50 stands for zero in the data rows.
Here are some rows, each followed by its group. Groups can overlap.
array([39, 57, 39, 52, 42, 47, 46, 49, 50, 39, 56, 52, 52, 39, 41, 45, 59,
       43, 43, 52, 54, 51, 33, 48, 50, 44, 51, 55, 53, 45, 53, 45, 43, 47,
       49, 54, 42, 48, 60, 45, 49, 40, 43, 57, 49, 50, 50, 53, 51, 56]) 0
array([39, 35, 42, 44, 47, 36, 51, 67, 54, 45, 67, 42, 43, 46, 39, 35, 56,
       31, 35, 53, 64, 60, 39, 57, 62, 40, 64, 66, 69, 44, 58, 32, 33, 61,
       68, 71, 41, 39, 66, 35, 41, 35, 31, 53, 49, 36, 67, 36, 56, 52]) 1
array([54, 63, 62, 62, 54, 64, 52, 46, 54, 61, 43, 59, 45, 60, 55, 60, 44,
       59, 59, 55, 39, 40, 61, 48, 44, 61, 42, 41, 42, 60, 43, 60, 64, 43,
       44, 39, 63, 64, 43, 67, 59, 58, 66, 45, 42, 58, 49, 60, 45, 39]) 2
array([58, 60, 54, 55, 54, 59, 50, 37, 58, 54, 44, 56, 58, 37, 51, 53, 53,
       60, 54, 43, 40, 41, 46, 43, 40, 59, 45, 48, 42, 52, 43, 54, 52, 41,
       40, 42, 58, 45, 45, 52, 55, 57, 54, 52, 53, 62, 41, 53, 42, 50]) 3
array([50, 59, 53, 68, 56, 59, 50, 43, 48, 56, 39, 63, 34, 57, 60, 62, 43,
       59, 62, 50, 43, 43, 44, 55, 34, 62, 36, 38, 41, 56, 34, 62, 63, 42,
       41, 44, 62, 63, 49, 63, 67, 60, 59, 39, 38, 58, 40, 65, 54, 37]) 2
array([55, 46, 65, 66, 62, 65, 54, 41, 48, 66, 34, 63, 27, 70, 67, 69, 32,
       63, 70, 48, 38, 42, 64, 57, 32, 74, 36, 28, 41, 64, 31, 65, 62, 43,
       47, 43, 73, 64, 40, 69, 60, 69, 63, 35, 35, 59, 40, 57, 59, 28]) 4
array([52, 29, 53, 39, 51, 25, 62, 74, 47, 59, 69, 36, 41, 56, 51, 35, 41,
       41, 35, 54, 78, 61, 54, 59, 66, 42, 68, 69, 75, 52, 53, 32, 39, 75,
       78, 75, 53, 32, 48, 36, 37, 39, 34, 41, 49, 28, 77, 31, 58, 45]) 1
array([38, 49, 46, 38, 44, 45, 47, 51, 46, 48, 55, 42, 56, 39, 48, 45, 64,
       41, 46, 52, 48, 59, 53, 46, 58, 41, 53, 55, 49, 41, 57, 46, 45, 50,
       50, 52, 42, 43, 52, 41, 43, 48, 44, 51, 57, 45, 49, 47, 45, 63]) 5
array([64, 56, 58, 57, 56, 62, 52, 41, 52, 52, 36, 62, 46, 59, 59, 62, 46,
       59, 58, 42, 37, 37, 58, 59, 38, 62, 36, 39, 36, 53, 40, 63, 58, 46,
       48, 37, 56, 60, 46, 60, 62, 64, 64, 49, 52, 57, 37, 56, 47, 50]) 2
array([43, 60, 51, 46, 41, 50, 49, 55, 52, 50, 57, 47, 57, 45, 39, 44, 56,
       45, 44, 57, 50, 53, 50, 45, 56, 45, 55, 55, 53, 48, 60, 46, 49, 50,
       50, 49, 46, 51, 52, 52, 46, 43, 52, 58, 50, 49, 57, 51, 44, 56]) 0
array([41, 41, 51, 41, 44, 30, 56, 67, 46, 54, 70, 44, 52, 39, 40, 38, 56,
       38, 33, 53, 62, 58, 45, 42, 59, 32, 61, 59, 65, 49, 60, 36, 44, 50,
       54, 70, 45, 35, 57, 37, 39, 44, 38, 60, 53, 40, 61, 38, 54, 51]) 1
array([45, 42, 43, 39, 45, 43, 54, 56, 50, 37, 57, 38, 66, 55, 38, 44, 53,
       43, 45, 47, 59, 62, 49, 45, 63, 37, 60, 59, 58, 48, 59, 42, 39, 58,
       57, 55, 39, 43, 56, 43, 40, 36, 41, 52, 57, 46, 51, 42, 47, 57]) 6
array([52, 27, 46, 35, 55, 31, 59, 71, 50, 47, 62, 39, 45, 55, 49, 35, 50,
       36, 32, 44, 67, 57, 61, 64, 63, 39, 65, 64, 68, 47, 60, 34, 36, 66,
       74, 70, 38, 35, 59, 32, 36, 46, 35, 59, 63, 40, 69, 27, 57, 56]) 1
array([52, 52, 57, 62, 57, 63, 49, 41, 49, 54, 39, 58, 38, 64, 57, 65, 42,
       61, 64, 47, 39, 44, 53, 54, 37, 70, 39, 32, 40, 58, 36, 62, 59, 44,
       42, 42, 65, 61, 45, 64, 58, 61, 60, 45, 42, 61, 39, 57, 57, 41]) 2
array([53, 52, 60, 63, 58, 63, 51, 40, 49, 56, 38, 59, 37, 65, 60, 66, 40,
       61, 65, 48, 38, 44, 55, 54, 36, 70, 39, 32, 42, 61, 35, 63, 58, 43,
       42, 41, 67, 63, 44, 66, 57, 63, 60, 44, 41, 60, 38, 59, 58, 38]) 4
array([68, 50, 57, 70, 70, 58, 47, 36, 52, 67, 29, 60, 30, 71, 68, 62, 28,
       65, 69, 53, 40, 38, 56, 54, 35, 67, 38, 36, 39, 61, 39, 66, 66, 47,
       48, 41, 64, 66, 32, 67, 61, 76, 66, 30, 42, 54, 40, 64, 56, 24]) 4
array([40, 47, 49, 38, 42, 39, 50, 66, 52, 53, 64, 39, 55, 46, 34, 36, 57,
       38, 36, 58, 59, 62, 50, 50, 65, 39, 65, 63, 64, 46, 65, 37, 41, 58,
       58, 60, 40, 44, 56, 44, 39, 37, 44, 57, 51, 41, 66, 43, 45, 57]) 6
array([43, 59, 50, 46, 42, 50, 49, 55, 52, 50, 57, 48, 58, 45, 39, 44, 56,
       46, 43, 56, 51, 53, 50, 45, 56, 45, 55, 54, 54, 48, 60, 46, 49, 49,
       49, 49, 45, 51, 53, 52, 46, 42, 52, 56, 50, 49, 58, 51, 43, 57]) 0
array([52, 54, 47, 51, 49, 56, 51, 44, 51, 41, 45, 51, 64, 56, 50, 56, 50,
       53, 58, 46, 45, 53, 50, 42, 51, 48, 47, 48, 46, 53, 50, 57, 51, 48,
       47, 41, 50, 52, 48, 55, 52, 47, 54, 50, 50, 56, 40, 54, 47, 50]) 7
array([61, 51, 58, 64, 61, 64, 54, 39, 50, 58, 32, 64, 47, 69, 68, 69, 34,
       65, 70, 42, 38, 46, 63, 51, 41, 64, 37, 35, 38, 62, 36, 68, 63, 44,
       47, 37, 68, 59, 37, 65, 64, 62, 65, 36, 38, 61, 38, 58, 50, 30]) 4
array([50, 54, 51, 46, 48, 50, 50, 44, 57, 47, 54, 50, 65, 31, 43, 44, 57,
       53, 45, 45, 49, 48, 45, 39, 48, 49, 54, 56, 50, 48, 53, 45, 43, 45,
       46, 50, 47, 35, 51, 44, 47, 47, 44, 59, 55, 58, 48, 44, 42, 57]) 5
array([45, 55, 52, 53, 46, 56, 47, 42, 49, 41, 47, 53, 51, 53, 47, 57, 52,
       53, 56, 49, 44, 50, 44, 45, 44, 58, 45, 41, 46, 52, 46, 56, 48, 46,
       43, 45, 56, 53, 51, 57, 49, 51, 52, 55, 48, 57, 41, 53, 56, 52]) 3
array([53, 55, 48, 52, 49, 59, 50, 44, 52, 42, 44, 51, 63, 57, 50, 58, 50,
       53, 59, 45, 44, 54, 50, 45, 50, 50, 46, 46, 44, 52, 49, 58, 53, 49,
       46, 41, 52, 51, 49, 57, 54, 49, 56, 50, 48, 57, 38, 54, 47, 50]) 7
array([54, 55, 44, 49, 51, 44, 41, 45, 50, 40, 49, 47, 59, 47, 44, 44, 51,
       50, 48, 55, 54, 53, 39, 41, 54, 43, 54, 52, 51, 48, 61, 47, 46, 55,
       47, 47, 37, 52, 47, 47, 39, 50, 49, 55, 56, 48, 45, 56, 53, 52]) 0
array([50, 54, 57, 60, 54, 62, 49, 40, 49, 50, 40, 57, 41, 61, 56, 64, 43,
       59, 63, 48, 40, 46, 51, 51, 38, 66, 40, 35, 42, 59, 38, 61, 56, 44,
       41, 42, 64, 61, 46, 64, 55, 59, 58, 48, 43, 60, 38, 58, 57, 43]) 2
array([49, 60, 50, 66, 53, 58, 49, 43, 48, 53, 41, 62, 37, 55, 57, 61, 45,
       59, 60, 50, 44, 42, 41, 54, 36, 60, 37, 39, 41, 54, 35, 60, 61, 42,
       41, 44, 59, 61, 51, 62, 66, 58, 58, 42, 40, 59, 40, 64, 53, 40]) 2
array([47, 63, 56, 53, 46, 57, 49, 52, 54, 53, 51, 52, 54, 50, 46, 51, 54,
       51, 50, 57, 44, 50, 53, 45, 50, 51, 49, 48, 49, 52, 54, 53, 55, 46,
       44, 44, 53, 58, 49, 59, 51, 48, 58, 54, 48, 54, 52, 57, 46, 51]) 7
array([57, 46, 64, 73, 66, 58, 59, 45, 46, 77, 32, 67, 16, 67, 72, 66, 29,
       62, 68, 51, 39, 38, 60, 64, 31, 70, 35, 33, 42, 66, 26, 63, 70, 41,
       47, 51, 74, 66, 41, 67, 71, 71, 64, 22, 28, 56, 41, 61, 55, 17]) 4
array([57, 59, 52, 53, 54, 57, 49, 37, 57, 53, 45, 55, 58, 37, 49, 52, 54,
       59, 53, 44, 42, 41, 46, 44, 41, 58, 46, 49, 42, 51, 44, 52, 51, 42,
       41, 42, 54, 45, 46, 51, 56, 56, 53, 53, 55, 62, 42, 51, 40, 52]) 7
array([45, 42, 42, 39, 44, 45, 52, 54, 48, 37, 56, 40, 65, 55, 39, 44, 52,
       42, 46, 46, 60, 63, 49, 42, 61, 37, 59, 59, 57, 48, 61, 44, 40, 58,
       58, 54, 40, 42, 54, 43, 41, 36, 41, 52, 56, 46, 51, 42, 47, 57]) 5
array([38, 18, 51, 34, 54, 30, 54, 70, 44, 62, 65, 32, 33, 57, 50, 36, 51,
       30, 40, 51, 66, 69, 64, 58, 68, 42, 66, 65, 68, 49, 55, 33, 39, 72,
       76, 74, 48, 34, 54, 33, 39, 46, 33, 39, 56, 32, 75, 24, 50, 48]) 1
array([59, 56, 54, 58, 54, 63, 44, 42, 48, 61, 41, 51, 47, 51, 61, 63, 40,
       65, 60, 54, 39, 39, 57, 48, 45, 58, 43, 36, 42, 58, 39, 59, 64, 38,
       36, 38, 62, 66, 46, 58, 59, 56, 62, 47, 47, 54, 45, 65, 51, 41]) 2
array([43, 56, 47, 46, 47, 53, 47, 43, 47, 51, 48, 48, 53, 43, 54, 53, 59,
       50, 54, 50, 41, 52, 54, 48, 50, 47, 45, 48, 41, 45, 51, 54, 53, 44,
       44, 44, 47, 49, 48, 48, 50, 55, 51, 48, 55, 50, 44, 54, 44, 58]) 7
array([48, 43, 49, 38, 44, 32, 56, 65, 46, 48, 66, 42, 56, 42, 46, 35, 51,
       43, 36, 52, 72, 57, 46, 49, 60, 39, 63, 65, 66, 44, 60, 36, 41, 65,
       66, 67, 46, 32, 47, 36, 36, 35, 36, 48, 52, 34, 69, 37, 52, 55]) 1
array([42, 55, 45, 44, 47, 52, 45, 43, 46, 49, 48, 48, 54, 42, 53, 50, 60,
       48, 53, 49, 43, 52, 53, 47, 50, 47, 46, 49, 40, 43, 52, 53, 52, 45,
       45, 44, 45, 47, 47, 45, 51, 53, 50, 48, 56, 49, 46, 51, 43, 60]) 7
array([51, 55, 54, 55, 57, 62, 49, 37, 46, 62, 38, 54, 36, 56, 68, 64, 46,
       60, 66, 47, 35, 46, 63, 56, 40, 60, 36, 37, 33, 51, 39, 64, 66, 43,
       43, 37, 60, 57, 40, 58, 63, 68, 62, 34, 48, 55, 39, 59, 49, 45]) 2
array([52, 28, 43, 36, 44, 37, 49, 59, 53, 49, 61, 37, 61, 49, 42, 37, 55,
       40, 33, 58, 67, 63, 46, 47, 62, 41, 66, 62, 64, 45, 62, 38, 36, 66,
       61, 68, 42, 35, 53, 34, 37, 44, 34, 53, 52, 36, 70, 31, 58, 55]) 1
array([45, 40, 43, 39, 44, 44, 55, 57, 51, 38, 57, 38, 65, 55, 38, 43, 51,
       40, 45, 47, 60, 62, 50, 44, 63, 36, 61, 61, 60, 50, 60, 41, 40, 59,
       59, 59, 39, 41, 57, 42, 38, 35, 39, 52, 56, 42, 54, 40, 46, 55]) 6
array([37, 49, 40, 46, 42, 42, 47, 57, 52, 39, 62, 47, 51, 39, 37, 40, 59,
       37, 38, 53, 59, 56, 34, 50, 56, 41, 58, 61, 60, 42, 58, 39, 37, 53,
       57, 61, 40, 42, 64, 40, 44, 37, 36, 57, 49, 45, 57, 45, 53, 57]) 6
array([68, 52, 65, 63, 60, 65, 55, 40, 51, 62, 31, 67, 35, 67, 68, 66, 37,
       64, 63, 40, 36, 35, 67, 61, 34, 68, 33, 34, 35, 60, 34, 68, 63, 46,
       51, 39, 66, 62, 40, 64, 67, 70, 67, 39, 45, 58, 38, 56, 51, 37]) 4
array([50, 48, 45, 44, 49, 38, 42, 50, 49, 39, 54, 43, 61, 45, 40, 37, 52,
       44, 43, 55, 60, 59, 41, 39, 59, 37, 59, 58, 57, 46, 65, 41, 41, 61,
       54, 55, 33, 47, 51, 40, 32, 46, 42, 56, 55, 42, 52, 49, 52, 53]) 5
array([63, 53, 49, 54, 51, 60, 48, 38, 48, 52, 39, 55, 59, 59, 57, 61, 45,
       63, 58, 57, 44, 46, 48, 49, 44, 65, 41, 40, 39, 51, 43, 61, 58, 48,
       36, 42, 56, 60, 41, 58, 60, 63, 58, 43, 44, 59, 45, 54, 55, 48]) 3
array([43, 62, 42, 57, 46, 52, 48, 46, 50, 42, 50, 55, 50, 42, 46, 50, 56,
       48, 50, 52, 48, 48, 33, 49, 45, 49, 46, 50, 49, 48, 47, 51, 49, 44,
       43, 49, 47, 55, 57, 51, 54, 46, 48, 55, 48, 53, 46, 60, 51, 52]) 7
array([61, 56, 57, 62, 57, 65, 48, 41, 49, 65, 38, 53, 44, 55, 64, 64, 36,
       66, 63, 56, 36, 36, 59, 50, 43, 60, 41, 34, 42, 63, 34, 60, 68, 38,
       37, 38, 66, 70, 44, 61, 60, 60, 65, 44, 45, 52, 45, 66, 49, 35]) 2
array([50, 38, 46, 35, 48, 35, 56, 63, 50, 39, 59, 41, 55, 46, 44, 36, 58,
       36, 34, 46, 62, 56, 55, 55, 59, 37, 61, 62, 62, 44, 62, 38, 36, 61,
       66, 62, 36, 38, 61, 36, 36, 45, 39, 63, 64, 43, 59, 33, 52, 63]) 6
array([61, 59, 49, 60, 59, 53, 42, 38, 52, 48, 38, 54, 48, 56, 55, 55, 42,
       60, 59, 54, 45, 44, 43, 44, 44, 55, 44, 44, 43, 53, 50, 58, 56, 49,
       43, 40, 50, 60, 40, 59, 51, 62, 58, 47, 51, 54, 40, 65, 54, 42]) 3
array([44, 33, 48, 39, 46, 38, 48, 65, 53, 53, 63, 30, 53, 44, 43, 39, 47,
       42, 39, 51, 66, 61, 58, 46, 68, 38, 69, 61, 66, 48, 63, 34, 43, 55,
       57, 65, 43, 41, 59, 37, 34, 35, 37, 53, 55, 36, 67, 42, 50, 55]) 1
array([50, 53, 45, 48, 47, 54, 51, 46, 50, 38, 47, 49, 67, 54, 46, 53, 51,
       50, 55, 45, 48, 56, 48, 42, 53, 45, 50, 51, 47, 50, 53, 54, 49, 49,
       48, 44, 47, 48, 50, 52, 49, 44, 51, 52, 52, 54, 42, 51, 45, 53]) 0
array([64, 54, 50, 56, 51, 62, 49, 36, 49, 53, 38, 54, 58, 60, 56, 61, 45,
       63, 60, 58, 43, 46, 48, 49, 43, 66, 41, 41, 39, 53, 41, 61, 60, 48,
       37, 43, 58, 61, 42, 59, 60, 64, 59, 43, 44, 59, 44, 55, 54, 46]) 2
array([49, 62, 55, 53, 48, 58, 47, 50, 52, 54, 50, 55, 52, 52, 47, 52, 52,
       54, 52, 55, 44, 46, 54, 47, 49, 55, 47, 47, 45, 51, 52, 54, 57, 45,
       45, 41, 53, 57, 47, 60, 55, 50, 60, 51, 47, 56, 51, 55, 45, 51]) 7
array([42, 53, 51, 48, 45, 51, 47, 46, 48, 39, 52, 50, 54, 49, 42, 53, 56,
       50, 51, 51, 46, 52, 40, 45, 48, 53, 50, 45, 49, 49, 50, 50, 43, 48,
       45, 48, 50, 53, 55, 52, 44, 46, 47, 57, 52, 55, 44, 51, 54, 57]) 7
array([49, 62, 49, 66, 52, 57, 51, 41, 49, 51, 41, 62, 40, 53, 57, 60, 45,
       57, 59, 51, 43, 41, 41, 53, 38, 59, 38, 41, 43, 56, 36, 59, 59, 41,
       39, 44, 58, 61, 51, 61, 63, 56, 57, 45, 41, 57, 41, 65, 52, 40]) 2
array([45, 40, 44, 38, 46, 43, 56, 57, 50, 39, 57, 37, 65, 56, 38, 43, 52,
       41, 45, 49, 59, 63, 49, 44, 63, 36, 61, 61, 60, 49, 60, 41, 39, 59,
       58, 57, 39, 43, 57, 43, 38, 36, 40, 52, 56, 44, 52, 42, 47, 56]) 6
array([36, 34, 45, 33, 46, 35, 48, 60, 44, 53, 62, 39, 49, 44, 46, 37, 59,
       34, 41, 50, 59, 63, 58, 50, 65, 39, 61, 62, 58, 42, 61, 38, 39, 60,
       63, 63, 40, 35, 53, 33, 39, 43, 35, 47, 58, 38, 65, 33, 46, 59]) 1
array([36, 43, 47, 36, 45, 40, 49, 55, 45, 50, 59, 39, 54, 41, 46, 41, 64,
       36, 43, 53, 52, 63, 54, 46, 61, 38, 57, 59, 54, 42, 59, 42, 41, 54,
       56, 57, 41, 42, 53, 38, 39, 46, 40, 50, 59, 41, 55, 42, 44, 62]) 6
array([47, 18, 52, 40, 54, 33, 53, 74, 54, 62, 65, 26, 37, 60, 49, 37, 36,
       40, 40, 49, 76, 65, 66, 54, 71, 42, 74, 65, 75, 53, 61, 31, 43, 64,
       70, 74, 49, 39, 57, 36, 35, 36, 34, 46, 52, 30, 78, 34, 53, 44]) 1
array([44, 28, 49, 37, 49, 36, 49, 66, 52, 55, 64, 27, 48, 48, 44, 38, 46,
       40, 38, 52, 69, 65, 58, 49, 69, 39, 71, 63, 68, 47, 63, 33, 43, 59,
       60, 67, 44, 41, 58, 37, 35, 35, 36, 52, 56, 36, 69, 40, 51, 53]) 1
array([51, 60, 50, 68, 56, 59, 50, 42, 48, 55, 39, 64, 36, 55, 60, 61, 43,
       59, 61, 49, 42, 40, 43, 56, 35, 62, 36, 39, 41, 56, 35, 61, 62, 41,
       39, 44, 61, 62, 48, 61, 66, 59, 58, 42, 40, 58, 41, 65, 53, 38]) 2
array([44, 26, 49, 37, 48, 35, 48, 68, 53, 55, 65, 28, 46, 51, 45, 37, 43,
       40, 39, 50, 73, 66, 61, 48, 69, 39, 72, 64, 70, 49, 63, 33, 43, 60,
       64, 69, 46, 38, 58, 37, 35, 35, 35, 50, 55, 34, 72, 37, 51, 51]) 1
array([51, 36, 45, 34, 49, 34, 55, 65, 49, 40, 60, 41, 53, 48, 46, 35, 57,
       35, 33, 44, 63, 57, 56, 56, 60, 38, 63, 64, 63, 44, 64, 39, 36, 62,
       67, 63, 36, 35, 59, 34, 36, 46, 38, 63, 64, 42, 61, 30, 54, 62]) 1
array([46, 62, 46, 62, 50, 55, 47, 43, 49, 47, 45, 59, 44, 49, 52, 55, 51,
       53, 56, 51, 45, 45, 37, 50, 40, 55, 41, 44, 45, 51, 41, 56, 55, 42,
       41, 45, 53, 59, 53, 57, 61, 51, 54, 49, 45, 56, 42, 63, 52, 47]) 3
array([49, 61, 48, 65, 53, 57, 49, 42, 48, 51, 42, 61, 40, 52, 56, 59, 47,
       56, 58, 50, 43, 43, 39, 53, 38, 59, 39, 41, 43, 54, 38, 59, 59, 41,
       39, 43, 56, 61, 51, 59, 63, 55, 56, 46, 42, 57, 41, 65, 53, 43]) 2
array([41, 36, 44, 41, 40, 46, 56, 58, 51, 41, 64, 39, 56, 49, 44, 42, 58,
       48, 47, 43, 66, 53, 46, 42, 65, 34, 61, 62, 61, 42, 53, 40, 44, 57,
       59, 61, 41, 34, 60, 39, 44, 44, 39, 53, 46, 41, 59, 38, 59, 58]) 6
Which 5 groups are nearest to each row below, nearest first, going by the distance to the centre of the group?
array([46, 62, 46, 61, 49, 55, 47, 45, 50, 47, 46, 59, 44, 48, 51, 56, 51,
       54, 55, 51, 45, 44, 37, 52, 41, 56, 41, 44, 44, 50, 41, 56, 55, 43,
       41, 45, 53, 57, 55, 57, 61, 52, 53, 48, 43, 56, 41, 62, 52, 48]): 3 7 2 0 4
array([44, 61, 42, 57, 47, 51, 46, 45, 48, 42, 49, 56, 48, 44, 46, 51, 55,
       49, 51, 52, 49, 47, 34, 50, 44, 51, 45, 49, 47, 48, 46, 52, 50, 45,
       43, 46, 48, 56, 56, 52, 57, 47, 50, 52, 48, 55, 45, 59, 51, 51]): 7 3 0 5 2
array([52, 40, 42, 39, 41, 44, 47, 51, 52, 44, 56, 41, 69, 44, 41, 41, 58,
       45, 38, 59, 60, 59, 42, 42, 58, 43, 59, 57, 56, 44, 60, 43, 40, 59,
       51, 59, 41, 41, 53, 40, 41, 46, 39, 55, 52, 43, 61, 39, 54, 60]): 5 6 0 1 7
array([39, 52, 49, 47, 42, 48, 48, 46, 47, 38, 53, 50, 55, 47, 40, 52, 55,
       49, 49, 50, 49, 52, 42, 42, 50, 50, 51, 47, 51, 49, 52, 48, 41, 48,
       47, 51, 48, 49, 55, 50, 41, 45, 45, 59, 52, 55, 47, 49, 54, 57]): 0 7 5 6 3
array([55, 55, 47, 44, 45, 50, 50, 49, 52, 37, 48, 53, 60, 45, 46, 48, 59,
       47, 44, 44, 47, 45, 50, 53, 49, 47, 48, 50, 45, 43, 55, 51, 46, 51,
       53, 46, 41, 47, 56, 47, 49, 52, 51, 62, 60, 52, 44, 46, 46, 66]): 0 7 5 3 6
array([43, 41, 45, 41, 40, 49, 54, 54, 51, 40, 62, 42, 58, 48, 46, 44, 59,
       49, 48, 44, 62, 52, 44, 39, 64, 37, 58, 59, 57, 41, 52, 44, 46, 54,
       54, 55, 40, 37, 59, 43, 47, 45, 42, 54, 46, 44, 53, 42, 59, 59]): 6 5 0 1 7
array([46, 35, 51, 43, 45, 34, 47, 62, 55, 44, 63, 48, 55, 42, 38, 34, 51,
       43, 38, 52, 60, 57, 49, 52, 60, 38, 61, 61, 63, 44, 61, 36, 35, 55,
       49, 58, 37, 36, 46, 38, 31, 31, 39, 60, 47, 40, 51, 34, 52, 56]): 6 5 1 0 7
array([60, 59, 53, 56, 56, 60, 48, 37, 57, 56, 42, 58, 56, 39, 52, 55, 52,
       62, 56, 42, 39, 39, 48, 46, 38, 62, 43, 46, 39, 52, 41, 56, 54, 41,
       39, 40, 59, 46, 43, 52, 59, 59, 56, 50, 53, 64, 41, 53, 42, 48]): 3 7 2 0 4
array([40, 49, 47, 39, 42, 41, 49, 64, 50, 52, 64, 40, 55, 45, 36, 36, 57,
       38, 37, 56, 59, 62, 50, 48, 63, 40, 63, 62, 63, 44, 66, 38, 42, 56,
       58, 58, 40, 45, 53, 44, 41, 37, 44, 57, 52, 42, 67, 43, 45, 58]): 6 5 1 0 7
array([57, 58, 50, 50, 48, 54, 51, 45, 51, 40, 44, 57, 56, 48, 51, 54, 55,
       53, 49, 43, 44, 41, 52, 54, 46, 51, 43, 46, 42, 48, 50, 55, 49, 48,
       49, 42, 46, 52, 52, 51, 51, 55, 55, 61, 58, 56, 42, 52, 49, 61]): 7 3 0 5 2
Which 4 groups are nearest to each row below, nearest first, going by the distance to the group's nearest row?
array([47, 48, 53, 42, 47, 44, 53, 49, 58, 47, 59, 46, 64, 32, 40, 39, 57,
       47, 41, 47, 54, 54, 45, 37, 52, 45, 59, 61, 58, 49, 58, 40, 39, 50,
       54, 56, 46, 31, 54, 41, 42, 43, 40, 60, 54, 52, 54, 39, 43, 57]): 5 6 0 1
array([37, 47, 45, 37, 44, 43, 47, 51, 45, 49, 56, 41, 56, 40, 47, 43, 64,
       39, 46, 52, 50, 60, 53, 45, 58, 39, 54, 57, 51, 42, 58, 45, 43, 51,
       52, 53, 41, 42, 52, 39, 42, 47, 42, 52, 59, 44, 52, 44, 44, 62]): 5 6 0 1
array([37, 49, 41, 46, 41, 42, 47, 56, 52, 39, 62, 46, 51, 39, 36, 39, 61,
       34, 39, 54, 59, 58, 34, 48, 55, 40, 58, 62, 60, 42, 58, 40, 37, 54,
       57, 61, 40, 43, 64, 41, 44, 37, 37, 57, 50, 44, 55, 45, 52, 57]): 6 0 5 1
array([45, 60, 51, 47, 42, 51, 48, 55, 53, 50, 56, 48, 58, 46, 39, 45, 57,
       46, 44, 57, 49, 52, 50, 46, 55, 47, 54, 54, 52, 48, 59, 47, 50, 49,
       48, 48, 47, 52, 52, 53, 48, 44, 53, 57, 49, 50, 55, 51, 44, 56]): 0 7 5 3
array([50, 47, 53, 49, 48, 43, 45, 54, 55, 45, 56, 56, 58, 43, 44, 44, 51,
       53, 45, 51, 52, 49, 47, 51, 54, 45, 51, 52, 53, 44, 57, 45, 41, 46,
       41, 46, 40, 44, 41, 46, 38, 36, 47, 59, 47, 50, 42, 46, 53, 56]): 0 5 7 6
Which 4 groups are nearest to each row below, nearest first, going by the distance to the centre of the group?
array([50, 54, 46, 49, 48, 54, 53, 44, 50, 39, 46, 48, 66, 54, 47, 54, 51,
       50, 55, 46, 47, 55, 48, 42, 53, 45, 50, 51, 48, 53, 52, 54, 48, 49,
       47, 44, 47, 51, 50, 53, 48, 45, 52, 53, 52, 53, 42, 53, 46, 52]): 7 0 3 5
array([36, 47, 40, 45, 43, 41, 46, 58, 50, 39, 63, 47, 50, 40, 38, 38, 59,
       34, 38, 52, 61, 59, 35, 49, 55, 40, 59, 63, 61, 41, 59, 39, 36, 54,
       59, 62, 39, 42, 62, 38, 44, 36, 35, 57, 51, 43, 59, 43, 53, 55]): 6 5 1 0
Which 4 groups are nearest to each row below, nearest first, going by the average distance to the group's rows?
array([47, 56, 52, 57, 49, 59, 47, 40, 49, 45, 44, 56, 48, 56, 51, 60, 48,
       56, 59, 48, 42, 46, 46, 48, 41, 62, 43, 39, 44, 55, 43, 58, 52, 44,
       41, 43, 58, 56, 48, 59, 51, 54, 54, 54, 46, 59, 40, 55, 55, 48]): 3 2 7 0
array([42, 53, 46, 41, 47, 49, 45, 47, 46, 49, 51, 44, 54, 41, 51, 48, 64,
       44, 51, 51, 43, 56, 52, 48, 53, 45, 49, 51, 43, 42, 54, 51, 49, 47,
       46, 45, 44, 47, 48, 44, 49, 52, 49, 50, 58, 48, 45, 51, 44, 62]): 7 0 5 3
array([54, 56, 49, 52, 49, 58, 43, 45, 49, 54, 47, 46, 54, 44, 53, 57, 47,
       60, 54, 54, 44, 44, 53, 45, 51, 51, 49, 42, 45, 52, 46, 52, 59, 41,
       38, 42, 54, 60, 50, 53, 52, 49, 56, 53, 52, 52, 48, 62, 49, 50]): 7 3 2 0
